[174 125 220 115 104 131 103 121 140 116  94 145 134 158 126 114 143] -> N
[174 125 217 115 104 131  91 121 140 116  94 145 134 158 126 114 143] -> M
[172 127 217 115 104 131  91 121 139 116  84 105 132 157 125 106 141] -> X
q: [131 103 121 140 116] => N
q: [172 127 217 115 104 131  91 121 139 116  84 105 132 157 125 106 141] => X

[171 168 142  86 165] : G
[166  92 170  77 149] : U
[168 112 119  71 149] : D
[159 119 165  86 165] : J
then: [166  92] => [170  77]
rev: [165 119] => J
q: [171 168 142  86 165] => G
both D G:  => [168]

[214  45  47 219] : R
[213 214  51 211] : Y
[ 45 214  47 186] : L
[ 53  59 208  44] : V
[213 214  47 186] : Q
q: [213 214  47 186] => Q
q: [ 45 214  47 186] => L
rev: [ 47 214  45] => L
q: [212 214  51 211] => Y
q: [214  44  46 219] => R
both R Y:  => [214]

[ 76 116  73 177]  T
[ 86 183  68  62]  E
[ 59  66 162 191]  P
[ 59  81 162 191]  Z
[ 76 182  73 177]  H
q: [59 66] => P
q: [ 76 116  73 177] => T
q: [ 60  66 162 191] => P
q: [ 59  66 162 191] => P
q: [ 76 182  73 177] => H
q: [ 86 183  68  62] => E

[ 53  56  53  53 200 203 203 201 173  57] = B
[187  55 202 201 176  53 200 118 202  53] = S
[202 201 176  50  54 203 207 199 154  52] = C
[ 53  53  56  53  53 203 203 203 170  53] = W
q: [ 53  53  55  54  53 204 204 203 170  55] => W
rev: [202 118 200  53 176 201 202  55 187] => S
then: [202 201 176  53] => [200 118]
rev: [ 52 154 199 207 203  54] => C
q: [202 202 176  50  54 204 207 199 154  52] => C
rev: [203 203 203  53  53  56  53] => W

[136  98 155 156] = zunen
[139 116 167  59] = Fab
[150 160 133  92] = gem
[119 186 137  48] = Mogok
[118 167 100 158] = Veg
q: [150 160 133  92] => gem
q: [118 167 100 158] => Veg
q: [119 186 137  48] => Mogok
q: [140 116 167  59] => Fab

[112 127  56 130 124 118 172 111 142  75 123 159 189 114 156 128] : seg
[209 105  62 176 146 129 147 126 131  56 108 136 140 158 136 143] : panap
[129  56 126 176 147  62 131 209 146 105 121 133 127 103 121 130] : lil
[124 131  56  78 107 140 107 135 126 158  94 112  99 112 117 133] : Pegul
q: [209 105  62 176 146 129 147 126 131  56] => panap
rev: [ 56 131 126] => panap
then: [126 176 147  62 131 209 146 105 121 133] => [127 103]
rev: [209 131  62 147 176] => lil
both panap seg:  => [56]

[129 128 162  62 132 120 141] -> dudaz
[128 129 124 124 129 126 125] -> laga
[124 101  96 105 114 107  63] -> kam
[101 162 178 129 134 160 197] -> Manaf
q: [128 129] => laga
rev: [101 124] => kam
then: [101 162 178 129] => [134 160]
both laga Manaf:  => [129]
both laga kam:  => [124]

[137 189 168 143 163 160 157  97 174 155 154]  ful
[ 44  81  60 129  75 145 156 122  68 197 188]  suzap
[145 156 122  65 104 128 125 155 107 121 152]  Tima
[158 167 140 158  97 194  37 200  78 145 112]  Did
[ 75 145 156 122  65 188 128 125 177 181 175]  girar
[142 178 161 189 159 137 160 168 189 121 182]  pum
[161 129 144 204  93 195 185 135 179 103  78]  kogu
[173 163 185  72 205 207  62  75 170  89 109]  Mif
both pum kogu:  => [161]
q: [ 75 145 156 122  68] => suzap
then: [145 156 122  65 188 128 125] => [177 181]
rev: [163 143] => ful

[116 121 126 121  84 112 153 132 126 133 101 149] -> bopo
[134  98 121 109 135 153 143 137  91 143  91 132] -> tuk
[116 135 130 130 145 104 142 127 142 126 121 143] -> valu
[146  80  83 118 123 181 137 141  66 151  83 122] -> fiz
[154  82 117 103 109 192 124 139  64 149  96 109] -> fid
[153 132 126 131 184  73 179 132 145 130  84 176] -> Zile
[159  86 118 107  97 200 111 137  66 146 110  99] -> bofaf
then: [153 132 126 133] => [101 149]
then: [118 107] => [ 97 200]
q: [117 103 109 192] => fid
q: [159  86 118 107  97 200 111 137  66 146 110  99] => bofaf
then: [104 142 127] => [142 126]
rev: [ 99 110 146] => bofaf

[ 69 126  45 148 126] = Fek
[126  46 148 128 183] = fanur
[143 149 166 135 130] = pevek
[180 166 129 206 186] = mola
[104 144  83 165 141] = mun
[132 129  51 189 159] = niri
q: [132 129  51 189 159] => niri
rev: [148  45 126] => Fek
q: [105 144  84 167 141] => mun
rev: [ 46 126] => fanur

[131 137 125 123 107 124 143 135 118 121 129 129 111 108 182 151 139 117
 132 127 134 100 118 138 109 134 106 144 156 130 135 120 176]  Vasap
[133 127 132 128  98 122 135 124 135 129 129 132 125 100 126  67 146 114
 131 139 134 111 129 132 109 137 101 132 139 131 128 130 163]  sube
[127 133 119 123 150 133 127 128 127 135 131 128 137 146  67 100 126 143
 120 109 126 139 127 130 146 109 156 128 125 122 107 131  83]  Gigu
[115 131 107 135 162 220 143 123 128 112 112 104 121 139  80 112 130 128
 153 114 134 163 126 136 153 119 143 141 114 104 137 127  93]  Mase
then: [146  67 100 126] => [143 120]
q: [128 134 118 124 151 133 127 127 127 134 131 128 135 146  66 100 127 143
 121 110 126 137 128 131 145 110 155 128 125 123 107 131  81] => Gigu
q: [133 127 132 128  98 122 135 124 135 129 129 132 125 100 126  67 146 114
 131 139 134 111 129 132 109 137 101 132 139 131 128 130 163] => sube
q: [134 135 127 122 109 124 142 136 117 122 130 129 114 110 181 151 137 115
 132 128 136  99 116 138 111 133 107 142 158 131 138 118 174] => Vasap
then: [137 101 132] => [139 131]

[165 118 123 157 178] = bag
[142 136 165 157 178] = kog
[118 123 165 157 178] = gadu
[142 136  93  56 164] = pov
q: [118 123 165] => gadu
q: [142 136  93  56 164] => pov
rev: [178 157 123 118] => bag
q: [142 137  93  56 166] => pov
then: [123 165] => [157 178]

[131 185 154 133 130 183] : tifo
[121 188 155 112 121 186] : Lokig
[174 128 133 199 155 128] : zafo
[174 144 141 198 160 144] : Nogo
[ 88 122 121  65 103 123] : Dud
[123 172 147 119 126 171] : kezi
[175 134 136 202 156 133] : Zon
[164 112 124 184 149 113] : Tiz
[164 119 128 185 152 119] : zimom
[126 161 143 125 127 161] : tesaf
[144 141 198 160 143 159] : Lib
rev: [144 160 198 141 144] => Nogo
q: [165 118 128 185 151 119] => zimom

[158  84  76  89  97  92 157  40 155]  kap
[179  45 133 137  80  61 158  53 140]  vapal
[151  86 153 196 156 218  97 151 154]  tur
[132 152  96  68  88  42 152  74 105]  nutuv
[ 77  89 171 130 106  80 104 165  63]  Puv
[ 72 137 133  45 115  92 119  75  64]  Leba
[ 86  54 123  75 143 181 107  56 115]  bel
[192 146 151 159  78 113  85  53  82]  feda
[ 85 204 140  86 118  55 144 169  82]  Zaf
then: [137 133  45] => [115  92]
rev: [ 74 152] => nutuv
then: [76 89] => [97 92]
q: [133  45] => Leba
q: [192 146 151 160  78 114  85  53  82] => feda
rev: [ 74 152  42  88  68  96 152] => nutuv
q: [106  80 104 165  63] => Puv

[150 127  96 115] -> Lumus
[150 127 158 143] -> vumuv
[114  96 159 131] -> kena
[ 96 114 159 127] -> Rogi
q: [114  96 159 131] => kena
rev: [143 158] => vumuv
q: [ 96 115] => Lumus
q: [127 158] => vumuv
both kena Lumus:  => [96]
q: [ 96 114] => Rogi

[131 175 123 103 111 177 171 150] = sig
[129 175 124 105 111 183 171 151] = zis
[148 165 125  99 105 154 173 139] = Famu
[179 104 124 130 147 125 170 155] = tili
[131 175 123 103 111 177 175 150] = lefeg
[130 179 124 104 110 193 172 150] = Podo
[130 162 124 100 120 134 172 155] = fikiv
[130 162 124 104 120 134 172 155] = nuf
[130 180 123 117 112 197 171 160] = mefa
[135 160 123 101 114 159 171 153] = Sir
[ 99 106 119 104 100 168 150 137] = giv
q: [130 179 128 104 111 193 174 149] => Podo
q: [131 175 123 103 111 177 171 150] => sig
then: [130 179 124 104] => [110 193]
both tili mefa:  => [130]
rev: [105  99] => Famu
q: [148 165 125  98 106 153 173 139] => Famu
q: [179 104 124] => tili

